Each named move below is a turn or a mirror, shown by a few rows before and after it. Which moves, in which order, take the first row of each later pair to the second? The first pair is answered.
C:
-14.9, -26.0, 2.6, -27.7, -31.3, 0.0, -4.9, -11.1 -> -20.1, 14.2, 4.0, -33.1, -25.7, -7.5, 1.2, -20.4
7.6, -34.2, -18.5, -2.9, 18.1, 8.1, -1.9, -21.8 -> 2.8, 17.6, -16.5, -9.6, 24.0, -1.4, 6.0, -34.3
5.0, -0.4, 12.7, -10.5, -5.8, -4.9, -9.2, 8.5 -> 4.3, 6.0, 12.9, -12.0, -3.3, -5.4, -8.9, 7.2
17.6, -15.3, 16.4, 19.1, -33.7, 6.4, 18.8, 2.6 -> 15.5, 22.3, 17.1, 14.5, -29.4, 0.1, 26.9, -6.5
U:
2.2, 21.0, -8.8, 8.5, 4.3, -6.1, -12.0, 0.0 -> 8.9, 5.7, -14.4, 4.9, 8.4, -4.3, -16.9, -9.2
-7.4, -12.4, 9.2, 15.0, -12.9, 7.0, -1.1, 25.5 -> -9.0, -12.0, -0.2, 20.5, -7.0, 6.2, -1.4, 24.5
-14.0, 24.7, 10.1, 5.6, 5.3, -13.1, -32.2, 1.3 -> -13.6, 16.4, -0.8, 9.8, 13.6, -14.7, -37.6, -3.9
17.7, -8.7, 16.8, -26.0, -12.6, 4.2, -2.9, -16.3 -> 7.7, 23.7, 26.4, -10.5, -20.8, 1.0, 9.2, -0.4
H:
-3.0, -10.2, 11.1, -5.8, -9.7, 14.9, -21.9, 16.8 -> 0.0, -17.6, 3.3, -9.8, -10.0, 15.7, -23.6, 0.4
-14.9, 3.2, 14.9, -10.1, 3.5, -10.5, -11.2, 18.6 -> -16.1, -3.6, 4.3, -20.1, -0.1, -9.7, -18.2, -6.9
3.5, 6.1, 23.0, 10.4, -30.1, 7.5, 14.2, 17.7 -> -7.3, -2.4, 10.6, -6.1, -41.3, 6.9, 4.6, -14.6
Then:
(2 to 3 moves a pair)
4.2, -12.4, 11.2, -3.8, 5.5, -1.5, -3.2, 12.0 -> -0.7, 6.9, 14.1, 0.4, 5.3, -4.3, 0.6, 13.5	U, C
4.0, 29.6, 17.6, 11.5, 13.9, -2.7, 8.1, 26.6 -> -33.3, 23.1, 14.7, -3.7, -17.9, -1.3, -5.4, 11.0	C, H, C
11.1, -12.3, -13.6, 6.2, 3.3, 7.9, -1.0, 9.5 -> 2.9, 22.8, 0.2, -8.4, -2.6, 2.5, 5.4, 1.8	U, C, H
26.7, -8.5, 6.5, 21.4, -5.1, 4.7, 11.3, 27.2 -> 33.5, -13.5, -18.2, 12.8, 19.9, -0.1, -0.5, -2.9	C, U, U
15.8, -17.1, 6.9, -3.3, -5.7, -6.7, -5.6, -14.0 -> 16.9, 7.5, 17.7, 11.6, -2.2, -7.9, 5.6, 10.2	H, U, C
-8.1, 21.2, -2.6, 36.9, 13.0, -7.5, 15.5, 40.0 -> -5.4, -16.1, -9.1, -28.3, -17.4, -1.9, -6.4, -49.5	H, H, U
-1.9, -54.7, -5.5, -11.7, -31.5, 8.5, -14.1, -18.2 -> 10.8, 62.7, 13.6, -2.9, 4.7, -7.0, 19.1, -0.4	H, C, H
-6.8, 8.4, -7.2, 26.5, 38.6, -12.6, 0.4, 36.0 -> 5.0, -32.5, -11.7, 10.6, 41.0, -8.9, -13.5, 20.3	C, U
-4.4, 3.7, -8.2, -17.1, -11.6, 16.5, 0.8, -19.7 -> -15.7, 14.0, 5.0, -5.7, -16.2, 17.0, 4.8, 11.5	H, H, H
12.8, 22.8, -6.6, 10.5, 13.1, -0.4, 5.3, -2.0 -> 9.1, -0.8, -13.0, 15.0, 22.6, 0.4, -4.8, 8.4	U, H, U
-11.5, 15.8, -26.2, 17.2, 14.0, -14.1, 5.2, -9.7 -> 29.7, -16.0, 14.0, -8.4, 18.0, -8.1, 6.9, 3.3	U, U, H
-38.1, 21.1, 14.4, -37.7, 2.4, -9.4, -22.2, 12.2 -> -4.3, -36.9, -3.1, -39.4, 12.9, -1.2, -30.6, -9.4	C, H
-32.2, 11.9, 28.6, 5.2, -32.5, 0.2, -3.9, 21.5 -> -31.1, -28.1, -22.3, 30.3, -3.1, 1.4, -22.1, 9.6	U, C, U
-6.3, -10.7, 7.2, -21.1, 8.9, -7.1, -15.4, -6.6 -> -9.8, 11.5, 16.0, -19.4, 5.1, -8.6, -8.0, -1.3	C, U
-15.4, -22.9, 33.6, -48.3, -4.3, 3.4, 0.6, -6.9 -> 1.9, 14.7, 48.5, -32.4, 1.8, 1.5, 23.7, 10.6	H, U
-27.9, 18.1, -3.0, -14.6, 14.4, -10.4, -7.3, 13.6 -> -18.9, -25.4, -12.9, -16.4, 13.2, -3.4, -15.9, 3.5	C, H
-21.3, -53.4, 16.9, -30.9, -21.4, 19.7, -27.8, 19.2 -> 28.1, -57.4, 16.1, -14.8, 16.1, 19.9, -13.7, 32.1	H, H
15.2, 40.7, -4.0, -4.8, 22.2, -5.9, 6.2, -26.3 -> 23.4, -35.5, 3.0, 19.0, 17.6, 5.6, -4.8, 26.6	U, H, C
-0.9, 36.4, 30.5, -43.7, -38.6, -3.8, 12.7, -25.0 -> 12.7, 48.3, 45.7, -21.7, -24.5, -3.6, 25.4, 16.9	H, H, H
-0.6, -4.9, -5.9, -15.5, -0.8, 1.7, -17.0, -16.1 -> -7.5, 12.0, 14.0, -8.0, -17.0, 2.0, -5.8, 5.3	U, C, U
-3.0, -0.7, 20.3, -25.3, 2.3, -10.3, 3.5, -7.9 -> -4.6, -28.1, 16.1, -5.3, -5.6, -6.9, 2.0, 12.5	U, C
14.7, -20.8, -3.7, -13.5, 2.4, -3.6, -11.2, 17.6 -> 2.2, -4.4, 5.6, -7.0, -8.0, -4.1, -6.7, 32.8	H, U
34.3, 7.7, -21.9, -11.9, 4.0, 7.6, 15.2, -9.9 -> 32.8, 14.6, 3.0, -12.6, -14.7, 9.6, 22.5, 7.4	C, U, U
14.3, 16.8, 8.9, -3.3, -29.8, 7.8, 8.5, -27.8 -> 12.5, 2.3, -24.5, 11.3, -9.2, 4.6, -0.8, -38.7	U, U, U
-6.3, 5.9, -3.7, -8.5, -12.8, -0.3, -0.4, -18.1 -> 17.0, 10.7, 5.8, -3.7, -2.4, -1.9, 10.4, -10.3	H, U, U
4.4, -2.2, 32.9, -28.2, 4.1, 5.2, 1.3, 10.1 -> -21.1, -26.3, 10.5, -18.6, -17.7, 9.1, -9.4, -0.9	U, H, C
9.1, -18.0, -5.9, 4.5, -14.0, 1.3, -14.0, 10.0 -> 8.4, -13.4, -20.2, 9.6, -3.4, -0.2, -16.3, 1.3	C, U, C
13.5, -6.9, 15.0, -10.8, 15.8, -4.0, 11.5, -27.7 -> 12.5, -24.9, 24.9, -6.4, 3.7, 0.1, 12.1, -11.3	U, C
4.9, -28.6, 5.7, -4.2, -36.5, 15.6, -4.0, -9.9 -> -11.7, 26.2, -10.7, 27.8, -27.4, 9.3, 9.7, 1.6	U, C, U
1.0, -51.0, 35.1, 10.0, 4.2, 6.0, -14.6, 27.6 -> -29.8, -18.7, 43.3, 9.7, -22.1, 4.8, -9.4, 31.6	H, U
7.4, 6.1, -1.3, 7.0, 8.5, -3.1, 2.5, 2.4 -> 1.4, -1.2, -2.9, 8.9, 9.6, -3.3, -2.6, 7.2	U, H, U
13.5, -11.1, 5.5, 26.6, -6.7, -0.2, -6.0, 25.9 -> -17.4, 29.0, 1.5, 5.7, -22.4, -6.0, -8.9, -2.4	C, H
-18.3, -3.9, -10.0, 21.7, -6.6, 4.7, 10.1, 24.9 -> -6.3, -31.1, 10.7, -7.5, -16.8, 7.7, 3.5, 15.3	U, U, U
-3.4, 15.9, -3.7, -25.4, -32.9, -13.1, 2.0, -7.7 -> 14.6, 19.0, -27.1, -10.9, -11.3, -13.5, 5.3, -22.0	U, H
-2.7, 14.7, 23.7, -7.9, -31.1, 7.2, 7.4, 7.5 -> -10.0, 15.3, 5.3, 20.7, -24.8, 6.9, 7.7, 18.6	C, U
-1.8, 3.7, 52.4, -48.1, -3.4, -3.0, -3.2, 27.6 -> -42.1, -42.4, 8.4, -24.9, -32.4, 3.2, -20.4, 13.9	U, C, H
11.0, 16.8, -8.1, -9.9, 14.7, -6.0, 2.3, -21.8 -> 7.0, 10.0, 22.8, -4.3, -18.7, 0.0, 11.3, 8.9	C, U, U
-14.7, 16.8, -3.4, 8.2, 1.2, -3.5, -0.7, -13.7 -> 15.7, -6.4, 3.4, 5.2, 18.5, -1.4, -1.4, -7.3	U, U, H
24.6, 9.9, -13.8, -15.9, 8.5, 7.6, 7.5, -24.5 -> 25.4, 17.2, 5.2, 6.8, 12.8, 8.2, 16.2, 22.9	C, H, C
8.8, -25.7, -41.0, 29.6, -22.9, 7.1, 21.4, -41.0 -> 14.1, -16.7, 14.8, -2.4, -55.9, 12.0, 28.2, -29.2	U, U
-7.4, 7.0, 30.6, -0.4, -26.2, 6.0, -1.1, 35.1 -> 43.5, -6.5, 21.1, 6.5, 9.9, 9.3, 6.7, 21.0	H, H, H
45.5, 13.9, 14.5, -16.0, -3.3, 3.2, 19.2, -27.4 -> 24.7, 38.8, -1.7, 26.3, 11.7, -2.6, 25.8, 15.4	H, U
-1.2, 18.8, 17.6, -10.9, -3.7, 3.7, 14.3, 14.5 -> 7.0, -20.9, -14.9, -12.1, 17.9, 3.4, -2.9, -7.6	U, U, U
-21.8, -22.4, -29.7, 7.5, -21.0, -11.5, -4.0, -13.6 -> 9.9, -14.4, -16.2, 32.2, 6.7, -11.9, 11.4, 27.3	H, H
3.8, 33.9, 6.0, -13.0, 23.2, 2.5, 5.4, 11.7 -> -18.7, 33.3, -4.6, -5.5, 21.3, 1.6, -1.3, 16.6	U, H
22.1, -31.0, 5.7, -7.4, -37.3, 15.1, -3.2, -16.0 -> 38.8, 30.4, 10.3, -7.4, -12.4, 5.8, 13.5, -22.4	C, H
-4.3, 9.0, 26.8, -31.9, -4.2, 0.3, -6.3, 2.6 -> -11.7, 18.0, 23.7, -8.6, -11.1, 1.5, 1.8, 23.1	C, U
12.6, 17.6, 31.2, 3.1, -45.7, 14.1, 20.5, 8.5 -> 3.3, 22.4, 1.7, 38.9, -34.0, 12.7, 22.7, 21.4	C, U
15.0, 19.2, -18.1, 4.2, 25.1, -3.1, -5.5, -13.3 -> 10.9, -2.6, -21.0, 9.3, 29.8, -2.2, -13.3, 2.9	H, U, C
-24.2, 37.0, 0.5, 1.0, -26.0, 15.5, 4.8, -2.3 -> 8.5, 23.8, -30.9, 28.4, 16.3, 14.2, 6.0, -0.6	U, H, H
2.7, 24.9, 5.1, -6.5, 0.9, -2.0, -3.4, 10.0 -> 17.3, 19.1, 0.5, -6.8, 11.3, -2.2, -1.9, 1.7	H, H, H
12.3, 26.4, 5.6, -29.5, 15.7, -17.2, -2.7, -16.1 -> -10.6, -22.9, 20.3, -14.2, -10.0, -8.9, -11.5, 33.0	C, H, H
8.3, 26.1, -0.6, -13.3, 44.6, -11.5, -5.9, 13.2 -> 16.1, 9.5, 4.9, -28.4, 41.4, -8.3, -11.6, 4.4	U, U
-30.2, 39.1, -19.8, 4.0, 23.1, -0.6, -5.8, 35.4 -> -32.4, -38.9, -11.5, -26.9, -12.7, 10.5, -28.5, 18.8	C, H, U
5.0, -8.0, 10.4, -15.1, 20.6, -1.1, -7.1, 5.8 -> 0.2, 10.6, 15.2, -15.5, 18.3, -3.7, 0.3, 9.4	C, U
-15.0, 22.8, 26.1, -6.9, -25.3, -14.1, 12.0, -1.4 -> 3.6, -34.5, 10.8, -9.5, -26.1, -8.6, 1.0, -17.6	C, H
-7.9, -25.2, 1.8, -17.7, 0.5, -5.2, -24.4, -19.6 -> 8.4, 16.5, 36.0, -15.1, -12.4, -3.9, 1.7, -5.8	U, H, U
2.0, -20.0, -14.9, -3.2, -26.2, 16.2, -0.9, -20.1 -> -1.2, 10.9, 2.6, -9.0, -33.9, 15.1, 9.1, -16.5	U, C
